Named moves (each a turn or a mirror), then the moves between two rows, first move first; the first pair answered
move q_703:
[-0.74  1.27 -0.18  1.73  1.72 -1.36 -2.44 -1.24 -1.85  0.55]  ->  [ 0.15  0.66  1.07  2.27  1.21 -2.36 -1.61  0.62 -1.50 -1.65]
[-0.26 -1.68  0.55 -0.69 -0.92 -0.96 -1.16 -2.00  0.80 -0.50]  ->  [-0.26 -1.60  0.68 -0.61 -1.02 -0.89 -0.96 -1.91  0.71 -0.75]
[-0.28  0.23 -1.55 -0.45  1.03  0.74 -1.56 -1.89 -1.08  1.66]  ->  [ 1.39 -0.71  0.85  0.35 -0.09 -0.98 -0.09  1.61 -0.21 -2.75]
move q_945:
[ 3.16 -2.16  0.38  0.24  0.26  0.89  1.78  1.66  4.84 -2.47]  ->  [ 2.18 -1.91  0.11 -3.22 -1.15  1.71  1.87  1.83  3.93 -2.71]
[ 0.35  0.19 -2.67  0.90 -1.18 -0.63 -0.36  0.80  1.13 -2.61]  ->  [ 0.06  0.35 -2.81  0.04 -1.53 -0.46 -0.30  0.86  0.86 -2.69]
[-0.80  0.11 -1.49 -0.02 -1.85  1.96 -0.17 -2.81 -0.27  2.14]  ->  [-0.03  0.03 -1.21  2.14 -0.87  1.37 -0.15 -2.70  0.34  2.36]
move q_962:
[ 0.25 -0.03 -1.16 -0.59  3.76 -0.48 -2.29 -0.52 -2.44 -0.32]  ->  [ 2.25 -1.49 -1.81 -1.70  3.17  0.12 -0.62  0.63 -0.22 -1.99]
[ 1.29  1.01 -2.35  1.61  1.52 -1.11 -1.25  4.63 -1.87 -2.89]  ->  [ 0.31  1.57 -1.92  0.76  2.44 -0.68 -2.01  3.62 -3.99 -1.03]
[-1.56 -0.94 -2.04 -1.56  3.41  1.13 -2.28  0.28  1.15  0.03]  ->  [-0.86 -1.28 -2.21 -0.80  2.82  0.90 -1.84  1.08  2.74 -1.18]
move q_82:
[-1.35  0.06 -0.56  0.61 -0.39  0.81 -2.37  1.29  0.03 -1.28]  ->  [-1.46  0.08 -0.71  0.56 -1.06  0.89 -1.93  1.13  0.43 -1.23]
[ 2.24 -1.84  2.54  2.64  0.09 -1.93  1.50  0.74 -2.39  1.56]  ->  [ 2.50 -2.02  2.60  2.29 -0.09 -2.16  1.63  1.62 -2.37  0.08]
[-2.07  1.71  1.31  2.98  0.82 -2.14 -1.00 -0.40 -1.53  0.11]  ->  [-1.74  1.47  1.30  2.50  0.77 -2.37 -1.01  0.62 -1.49 -1.60]
[-0.36  0.55  2.64 -0.21 -2.42 -1.54  0.81 -1.23 -0.41  0.38]  ->  [-0.47  0.71  2.70  0.13 -1.64 -1.60  0.32 -1.75 -0.91  1.22]
Now pairs of rows:
Between the rows of a pair lie two moves.
[ 1.57  0.60  0.06  3.24 -0.92 -2.09 -0.66  2.26  3.94 -3.91]  ->  [-2.18  2.22 -3.18 -4.39 -1.97  1.62 -2.07 -1.50  1.29  0.29]	q_945 then q_703
[ 0.21  0.72  1.78  1.61  3.22 -0.26  1.33 -1.61 -1.48  3.60]  ->  [ 1.82  0.00  1.13  3.74  1.33 -1.19  2.54  0.14  2.68  0.24]	q_962 then q_962
[ 1.43 -0.11 -0.14  1.54  1.05 -1.63 -0.20  1.77  0.10 -3.02]  ->  [ 0.44  0.07 -0.67  0.94 -2.49 -0.69  1.48  0.21  2.65 -1.36]	q_82 then q_82
[ 3.58 -1.62  4.32  0.05 -1.00 -0.13  1.79  1.72 -0.69 -0.03]  ->  [ 1.41 -0.02  5.10  1.00 -0.22 -0.80 -0.01  0.41 -3.01  1.54]	q_962 then q_962
[ 1.50 -2.16  0.95  1.20 -0.38  0.60  0.67  1.04  0.48 -1.03]  ->  [ 0.04 -1.41 -0.46 -1.75 -0.62  2.18 -0.10 -0.99 -0.68  1.08]	q_945 then q_703
[-0.57 -1.13  0.91 -3.11 -3.50  0.72  1.56  0.38  1.16 -0.66]  ->  [-1.80  0.43  1.34  1.66 -3.66 -1.52  0.16  0.02  1.79 -1.25]	q_962 then q_945
[ 0.35 -0.56 -2.73 -0.09  3.08  0.59 -2.59 -1.21 -0.46 -1.64]  ->  [ 0.95 -1.24 -2.95 -1.05  1.51  0.85 -1.48 -0.23  1.16 -3.23]	q_962 then q_82
[-0.19  1.26 -4.27  1.44 -0.56 -0.38 -1.17 -2.51  3.22  0.42]  ->  [-1.42  1.69 -4.42 -1.77 -0.42  0.43 -1.87 -2.76  1.07  0.56]	q_82 then q_945
[ 1.49 -0.76  1.30  1.11  0.00 -1.32  1.06  1.79  1.54 -1.36]  ->  [ 1.08 -0.68 -1.67 -0.24  0.69  0.79  0.72 -0.98  2.32  1.99]	q_703 then q_962
[-1.10  0.00  1.92 -3.32  1.19 -2.75 -1.57  3.39 -4.42 -3.06]  ->  [-2.27  0.35 -2.17 -4.98  2.37  0.15 -2.41 -0.97 -3.87  2.18]	q_962 then q_703
[-0.07 -0.43 -1.56 -1.10  0.60  1.30  0.20 -1.32  0.19  1.74]  ->  [ 1.57 -1.17  0.19  1.17  0.34 -0.41  1.14  0.95  1.08 -1.17]	q_945 then q_703
[ 1.26  0.06  1.15  1.15  0.23  0.89  0.51 -0.91 -0.48  3.61]  ->  [ 1.83 -0.40  2.76 -0.71 -1.46  0.31  1.69  1.77 -0.56  0.28]	q_945 then q_703
[ 1.49 -0.75 -0.42  0.01  1.64 -0.86  0.59 -0.01  0.78 -2.89]  ->  [ 0.09 -0.24 -2.30 -0.84  0.72  0.72  0.48 -2.73  1.40  0.20]	q_82 then q_703
